T: rows in several groups, each row roughly a mix of its group's directions
T (110 x 11)
[[ 26 -29 -31   4 -32  -2  17  32  28  16   1]
 [-13   0 -20  61 -18 -14 -16 -18  -3 -19  -6]
 [  6  54   6 -20 -15 -21  -2  -8 -39  -5 -10]
 [ -8   8 -38  -8 -12  14 -23  43   7 -38  -1]
 [-16  20 -11   6  -4 -18 -40 -21  31  23  33]
 [ -8 -19 -39  23 -38  -7  31  28 -12  -2  -5]
 [-36  25 -29   6  -7   4  39  -9 -13   9  33]
 [ 32  40 -39   1 -22 -14 -20 -12  -8  14 -15]
 [ 45 -18 -39  29 -19  11   3  13  19   6  -8]
 [  6  40 -11  29 -46  -6   9  -2  17  -3  25]
 [ 20 -17  26 -23  15  -5 -10 -54   6  24  10]
 [  0  24  25 -34  22 -20  19 -11  30   4  34]
 [-27   9  17  26 -20 -24  16   7  29  13  41]
 [ 37  31   8 -10 -26 -11 -12 -14  46  -8   0]
 [-59 -17   2  17  25  -3  24  -9 -12  15 -10]
 [-38   2  13  25 -29 -31 -11  -3 -29 -12  25]
 [ -9 -22  -7 -19 -30   1   4  50 -14 -35   4]
 [ -7  20 -20  14 -23 -31 -25 -19  43  18  13]
 [ 32 -14   1 -38   3   1 -34 -20   1  37  14]
 [-20  57  23 -17  11   8   1  27  -2   3 -21]
 [-34 -40 -11   5  21  20 -41   3  -2   3  21]
 [  8 -47 -26  40 -16   3  19 -18  -8   5  12]
 [  4 -67   3   7   5   9  10  -8  11  -3 -29]
 [ 23 -47   2  43   3   0 -13 -11  27  13   6]
 [-13 -18 -21   4   4  36   5  29 -41  26 -19]
 [ 34  -3 -22 -37 -12  -9 -16  -8  26  39  -6]
 [ 36  41 -10  24 -37 -15  13  14  -7 -12   6]
 [  0  27 -39  23  25  38   1  28  -6  -7   7]
 [-35 -42   8   8   5  16  18  36 -13  -8  24]
 [ -9  -4  -2 -42  23   4 -19  36  14  20  34]
 [ 12  40 -24  33  -3 -13  11  29  22  -4  28]
 [ 10   6  16 -15  31   8 -22 -25 -39  38  14]
 [ 33  58  -6   5 -24 -13  -3   8 -14  -2  17]
 [  3   6  40 -12 -21 -14   2  28  27  43  -9]
 [ 15 -34   8   3  15  -5 -31 -43  32  15  10]
 [ -5   7  20  47  31  13   5  23  35   5  15]
 [-22  31  34 -21   5   7  19 -31 -16   6  34]
 [-37 -20  17  -2  11  15  32  41  11 -12  21]
 [-31 -23   6  10  18   6  44   9 -16  -6 -40]
 [ 41  12 -12  -5 -44 -17  20  29  14  10  11]
 [-22  12  24 -30  13  29 -16 -15 -41  18 -18]
 [-12  11 -18  -7 -20  11  15  42 -31  11 -41]
 [-20 -35 -38  17 -20 -10 -21 -30  -3  -2  24]
 [-28 -33 -26   1  -5 -42  -2 -31   5   6  20]
 [ 22  45 -45  -7  -4   5 -25   3 -15  19   1]
 [ 39  20  -8 -29 -33  -6 -23 -32 -19   0   4]
 [ 42  23 -10 -40   4   0 -24 -17   0  31  -3]
 [ 10  38 -28   7 -21   0  33  42   8  -9  -6]
 [  0  -4  27 -51   8  17 -31 -20 -11   4 -25]
 [-20  -5  10  12  19  45 -41   4 -28  10  12]
 [  2  -4  10   9 -12  15   7  51 -16  16 -46]
 [ 26  -6 -37  37 -19 -28  27   4   4  -9  20]
 [ 44 -28   7  -1  24  32 -25 -12  -6  14  21]
 [-35  18   0   9  31   6  14 -17  13 -24 -44]
 [ 21  -5  -3  19  -9 -26   9  -1  43  35 -33]
 [ 13  29 -33  14  14   2 -17 -32  11  -1 -44]
 [-20  36  36   8  13  22  15 -17 -10  37 -10]
 [ -8  -3   6 -51  10  -5 -11 -29 -30   5 -33]
 [ 16 -17  18  -5  13  -9 -19 -52  30   7 -25]
 [-37  -7  -6 -27  22  21 -18   9 -46   2 -14]
 [-12  -6 -32  25  -7 -13  34  28  30  18  26]
 [ 27  31 -26 -26 -16 -14 -31 -31 -15   4  10]
 [-15 -22  52 -17   3 -18   4  -1  -7  28  31]
 [-17 -19 -37 -11 -14  -6  19  27   7  36  32]
 [-10  34  12  17  52  15  -3  -6  22  24 -11]
 [ 11   6  12 -20  -8 -17  12 -62 -15 -23   5]
 [-21  -8 -42  48   5   2   0  11  27 -12  14]
 [  9 -47  33 -15  22  17 -20 -18 -15  10  20]
 [ -8  32 -19 -24  28   2 -36 -32  13  22 -10]
 [-14 -14  17 -40  20  12 -25  45   6 -17  -6]
 [  2  26  24  -9   0  -5 -18 -52  -1  37  13]
 [-12  -2 -29  32 -31   1  36  29  -8 -27  -4]
 [-24 -53  11  27  10  10  -1  20  28  -6  14]
 [ -4  16 -41  36  -4 -24  35 -25  -7   4  -7]
 [ -8  44 -13  21   5  -9 -13 -30 -22 -19 -35]
 [  6 -28  32 -25  34  18  -7 -28 -24  -3 -22]
 [-27 -27 -15  -9  47  34  -2   1  19   6 -16]
 [ -5  29  38 -10 -11  -8  31 -38  -4  28  -6]
 [-18 -18 -36 -18 -25  -3 -23  38   2  18  26]
 [-16 -15 -11  35  10  20  41 -20 -17  10  32]
 [ 14  28 -15 -22 -24 -13 -39 -33  26  -3   9]
 [ -2 -11 -47  13  -7 -12   4 -52   0  -6  17]
 [-27 -38 -13  32   5  11 -32  -5 -24   2  25]
 [-16 -12  10  49 -34  16   2  38  -8   3   2]
 [ 17   3   0  20 -35   5 -13  32  32 -17  37]
 [ 11 -30  39 -20   3  -1  21 -11 -35 -16 -30]
 [ 26   2 -27 -47  12  14  -9   5  18  37  -8]
 [  2  -7  12  32 -26  18  -5  20 -33 -20 -41]
 [ -8   5 -16  23  -5  -8  -8  59  32 -18   6]
 [ -1 -19  25 -47  -3  -4  18  -5 -10  19  43]
 [ 19  18  -9   9   0 -27 -12 -18  40  16 -44]
 [ -1  25  15 -29  13 -12 -20 -47  20  27   9]
 [ -8  11 -16 -39  19 -17 -46 -30   4  10   6]
 [ -6 -41 -12  22 -10   9  13   4   5  46  31]
 [ 22  -1 -27  -5 -25 -22 -30 -42   0   7  28]
 [ 21 -13  23  22 -36 -10  26  24 -29 -21  16]
 [-26 -18 -20 -15 -19  10  12  -8 -29  12  50]
 [  0  20  -7   7 -31 -19 -27 -11  30   5  47]
 [-28 -24   9 -10  41  30 -17  35 -14  -2  -7]
 [ -1  -2 -36  -7 -30  -1 -16  14 -33 -24 -39]
 [ 26  23 -25   5 -26 -14 -12   2 -29   8  45]
 [-25  39  29  -9 -14 -14   3  30  27   4  26]
 [-13  43  25  34  26   6  -4 -15  32   6   3]
 [-38 -34  25   0  -2 -16  28  35  -7  -1  16]
 [-26  -5  27  -1  40  26 -13  10  36   2 -23]
 [-22  46 -29  26  -4  -7  27  19   9 -16 -17]
 [ 21 -33  16  13  10   9  -5 -32 -35 -16 -34]
 [ 30 -36  30   2   5  -7 -29 -23  26  25  -1]
 [  7  11  22  11  54  19  -2 -42   5   3   2]
 [  8 -52   8  38 -16   9   6   3  -4  -9  32]]

one row of each group, then the others: which group is each in?
[ -4   9 -35 -25   0  15  16  47  24  22  12]	Y
[-33  22  14 -22  24  27  -1  36 -13  -8 -27]	S
[ 24 -52 -34  -9   8   5 -31  -3 -11  -1 -12]	A

[-13 -33  16  18   6  -7  53  -5 -23   7 -22]	S
[-26 -26 -28   9 -14   0 -26  21  -6  23  42]	Y
[ 19 -51 -33 -14  -1   1 -24  20  -1  23 -11]	A
[-15 -16 -15 -15  -3   1  22 -34 -10  37  42]	A
[  7  21  -8  58 -11  13  16  -2  37   0   6]	S
[-21 -51  19  34  10   2  27  13  12   4   8]	S
[ -5 -43   0   8  36  11 -37   7  28   3  18]	S
[ -5 -18   1 -14  29  10 -11 -35 -24  -3 -49]	Y
[-43 -10  50   3  15  -3   9  -3 -10 -21  22]	Y
[-24  34  -3 -11  -5  -9  22  20  34 -24 -35]	S
[ 24 -32  23  -6  11  38   0  34  -7 -18 -24]	S
